x =
[[29 72 40 43 64 87]
 [13 25 18 55 52 56]
 [38 36 50 81  9 69]
 [20 22 34  8 80 82]
 [84 20 55 49 32 36]
 [49 87 18 63  6 72]
 [ 3 85 26 27 87  8]
 [37 25 68 73 85 55]
 [29 21 10 43 72 13]
 [81  8  5  3 42 61]
 [35 73  9 79 15 24]
 [79 52 43 21 70 55]
 [ 2 14 24 83 46 24]
 [83 26  6 50 27 50]
 [72 16 16 49 16 30]
 [80 48 45 65 35 76]]
x[0,0] => 29
x[2,0] => 38
x[12,1] => 14
x[7,4] => 85
x[14,1] => 16
x[9,2] => 5
x[10,1] => 73
x[1,1] => 25
x[:, 2] => [40, 18, 50, 34, 55, 18, 26, 68, 10, 5, 9, 43, 24, 6, 16, 45]
x[15,1] => 48
x[14,0] => 72
x[4,1] => 20
x[2,1] => 36
x[14,4] => 16
x[13,4] => 27
x[:, 4] => [64, 52, 9, 80, 32, 6, 87, 85, 72, 42, 15, 70, 46, 27, 16, 35]
x[7,0] => 37
x[2,4] => 9
x[1,3] => 55
x[:, 5] => [87, 56, 69, 82, 36, 72, 8, 55, 13, 61, 24, 55, 24, 50, 30, 76]
x[4,3] => 49
x[3,3] => 8
x[13,3] => 50
x[3,1] => 22
x[14,3] => 49
x[6,1] => 85
x[5,3] => 63
x[7,3] => 73
x[3] => [20, 22, 34, 8, 80, 82]
x[14] => [72, 16, 16, 49, 16, 30]
x[15,0] => 80
x[8,1] => 21
x[6,5] => 8
x[:, 3] => [43, 55, 81, 8, 49, 63, 27, 73, 43, 3, 79, 21, 83, 50, 49, 65]
x[2] => [38, 36, 50, 81, 9, 69]
x[6,4] => 87
x[8,2] => 10

m =
-0.4	-0.4	-0.8	-1.0	-0.7	0.5	0.4	-0.6	-0.5	-0.2	-0.5	0.4	0.1	-0.7
0.5	0.0	0.3	-0.7	0.3	0.0	-0.1	-0.1	-0.1	-0.7	-0.2	-1.4	0.0	-1.0
0.4	0.3	-0.5	0.0	-0.4	-0.1	0.2	-0.2	0.2	-0.7	-1.0	-0.6	-0.5	-0.4
-1.1	-0.6	-0.6	0.2	-0.6	1.4	0.3	0.0	-0.4	0.0	1.0	2.7	0.4	0.0
2.0	0.8	0.8	2.9	-0.7	-1.9	0.4	0.0	1.5	-1.2	-2.1	-2.7	-2.6	-2.9
-0.5	0.7	-0.9	-1.4	0.6	0.5	0.0	0.0	-0.6	-1.1	-0.7	-0.1	0.9	2.0
0.4	-0.1	0.9	1.0	-0.1	-0.5	-0.2	0.0	0.5	0.5	0.5	-0.3	-0.4	-0.8
-2.2	-0.6	-1.3	-0.4	-0.4	2.5	0.2	0.0	-0.8	2.1	1.5	0.0	1.3	3.0
0.4	-0.5	-0.3	-1.1	-0.4	0.0	0.1	-0.6	-0.5	-0.4	-0.4	-0.6	-0.1	-1.5
-0.7	-0.4	-0.7	-0.3	-0.6	1.0	0.3	-0.3	-0.4	0.8	0.3	1.7	0.1	0.5
0.0	0.3	0.5	0.6	0.3	-0.1	-0.3	0.3	0.4	0.4	0.5	-0.1	0.0	0.5
0.0	0.0	-0.2	-1.8	0.2	0.6	-0.2	-0.2	-0.9	0.1	0.0	0.5	1.0	0.2
Rows and columns are counted from 0.
(0, 0) = -0.4
(4, 8) = 1.5
(7, 0) = -2.2
(1, 13) = -1.0
(1, 11) = -1.4
(2, 6) = 0.2
(8, 12) = -0.1
(6, 3) = 1.0
(3, 3) = 0.2
(10, 8) = 0.4
(7, 9) = 2.1
(2, 1) = 0.3
(10, 6) = -0.3
(0, 8) = -0.5
(11, 7) = -0.2
(10, 9) = 0.4
(0, 5) = 0.5
(6, 12) = -0.4
(10, 12) = 0.0
(9, 1) = -0.4
(11, 1) = 0.0
(5, 5) = 0.5
(2, 10) = -1.0
(11, 6) = -0.2
(7, 13) = 3.0
(5, 1) = 0.7
(9, 6) = 0.3
(4, 11) = -2.7
(10, 5) = -0.1
(0, 6) = 0.4
(10, 3) = 0.6
(3, 1) = -0.6
(5, 7) = 0.0
(8, 5) = 0.0
(6, 11) = -0.3
(3, 2) = -0.6
(7, 12) = 1.3

arr = [3, 8, 4, 4, 7, 5, 0, 7, 5, 5, 6, 7, 2, 7, 3]
arr[0]: 3
arr[8]: 5
arr[11]: 7
arr[4]: 7
arr[12]: 2
arr[14]: 3
arr[2]: 4

B = [[8.48, 10.58, -21.12, -2.11], [14.91, 9.54, -11.88, 1.83], [7.60, 10.72, -19.67, -4.80], [-1.94, 12.26, -13.01, 6.40], [7.59, 10.72, -12.72, 1.22], [10.64, 10.23, -11.77, 2.32], [5.29, 11.09, -16.86, -1.48], [8.87, 10.51, -8.91, -1.00], [11.59, 10.07, -9.38, -0.65], [4.28, 11.26, -11.50, -2.16], [2.53, 11.54, 8.12, -2.05]]
B[0,0] = 8.48
B[10,1] = 11.54
B[:, 2] = [-21.12, -11.88, -19.67, -13.01, -12.72, -11.77, -16.86, -8.91, -9.38, -11.50, 8.12]
B[10,2] = 8.12
B[3,3] = 6.40
B[:, 0] = [8.48, 14.91, 7.60, -1.94, 7.59, 10.64, 5.29, 8.87, 11.59, 4.28, 2.53]
B[4,1] = 10.72
B[3,1] = 12.26
B[6,2] = -16.86
B[7,0] = 8.87
B[6,3] = -1.48
B[2,0] = 7.60
B[7,3] = -1.00
B[0,3] = -2.11
B[9,1] = 11.26
B[8,0] = 11.59
B[4] = [7.59, 10.72, -12.72, 1.22]
B[9,3] = -2.16
B[:, 1] = [10.58, 9.54, 10.72, 12.26, 10.72, 10.23, 11.09, 10.51, 10.07, 11.26, 11.54]
B[1,3] = 1.83
B[6] = [5.29, 11.09, -16.86, -1.48]
B[5,0] = 10.64
B[3,2] = -13.01
B[1,1] = 9.54
B[10] = [2.53, 11.54, 8.12, -2.05]

A =
[[-16.2 -16.7   2.1 -33.2 -15.3  -6.9   4.0 -25.6]
 [-25.6 -35.3  17.2 -14.5  25.1 -16.1  -1.9  -0.4]
 [-13.3  13.7 -24.5  10.5  28.7 -33.9  33.2  10.4]
 [ -1.2   2.6  21.2  24.7 -57.1   1.0 -24.5 -20.5]
 [ 11.5  40.1 -34.9 -24.7 -37.5  24.4  34.4  -9.7]
 [ 12.8 -13.3   2.6 -16.3   8.7  36.3 -33.3   4.8]
 [ 26.0   7.0 -12.7  -6.5 -21.5  25.4 -15.6  10.2]
 [ 14.9 -23.9 -19.5 -54.7  22.1 -15.1   7.5   2.6]
 [ 12.2  16.7  -4.3  25.5  16.4  13.6  -7.6  44.6]
 [-20.4 -46.4   9.8 -23.4 -14.3  32.3  -6.0  26.1]
 [ 30.4  45.8 -16.5   7.3   9.7  -0.3  26.4  45.6]
 [ 22.1  14.6  -2.3 -30.1 -17.3   1.7 -15.9 -42.2]]
A[0,0] -> -16.2
A[10,0] -> 30.4
A[6,2] -> -12.7
A[0] -> [-16.2, -16.7, 2.1, -33.2, -15.3, -6.9, 4.0, -25.6]
A[7] -> [14.9, -23.9, -19.5, -54.7, 22.1, -15.1, 7.5, 2.6]
A[5,2] -> 2.6
A[6,7] -> 10.2
A[5,4] -> 8.7
A[:, 7] -> [-25.6, -0.4, 10.4, -20.5, -9.7, 4.8, 10.2, 2.6, 44.6, 26.1, 45.6, -42.2]
A[2] -> [-13.3, 13.7, -24.5, 10.5, 28.7, -33.9, 33.2, 10.4]
A[11,3] -> -30.1
A[6] -> [26.0, 7.0, -12.7, -6.5, -21.5, 25.4, -15.6, 10.2]
A[:, 4] -> [-15.3, 25.1, 28.7, -57.1, -37.5, 8.7, -21.5, 22.1, 16.4, -14.3, 9.7, -17.3]
A[3,7] -> -20.5
A[:, 2] -> [2.1, 17.2, -24.5, 21.2, -34.9, 2.6, -12.7, -19.5, -4.3, 9.8, -16.5, -2.3]
A[3] -> [-1.2, 2.6, 21.2, 24.7, -57.1, 1.0, -24.5, -20.5]
A[7,3] -> -54.7
A[9,0] -> -20.4
A[10,2] -> -16.5
A[7,7] -> 2.6
A[10,7] -> 45.6
A[:, 0] -> [-16.2, -25.6, -13.3, -1.2, 11.5, 12.8, 26.0, 14.9, 12.2, -20.4, 30.4, 22.1]
A[3,4] -> -57.1
A[1,7] -> -0.4
A[7,4] -> 22.1
A[4,5] -> 24.4
A[:, 3] -> [-33.2, -14.5, 10.5, 24.7, -24.7, -16.3, -6.5, -54.7, 25.5, -23.4, 7.3, -30.1]
A[:, 1] -> [-16.7, -35.3, 13.7, 2.6, 40.1, -13.3, 7.0, -23.9, 16.7, -46.4, 45.8, 14.6]
A[1] -> [-25.6, -35.3, 17.2, -14.5, 25.1, -16.1, -1.9, -0.4]
A[8,5] -> 13.6
A[:, 5] -> [-6.9, -16.1, -33.9, 1.0, 24.4, 36.3, 25.4, -15.1, 13.6, 32.3, -0.3, 1.7]
A[7,5] -> -15.1

grid =
[-23.4 -35.0  21.5   7.2  48.7 -66.9  24.1 -15.5  68.3  -4.6  -3.4 -51.8
  -9.6  10.0]
grid[0] = -23.4
grid[10] = -3.4
grid[6] = 24.1
grid[9] = -4.6
grid[11] = -51.8
grid[7] = -15.5
grid[2] = 21.5
grid[4] = 48.7
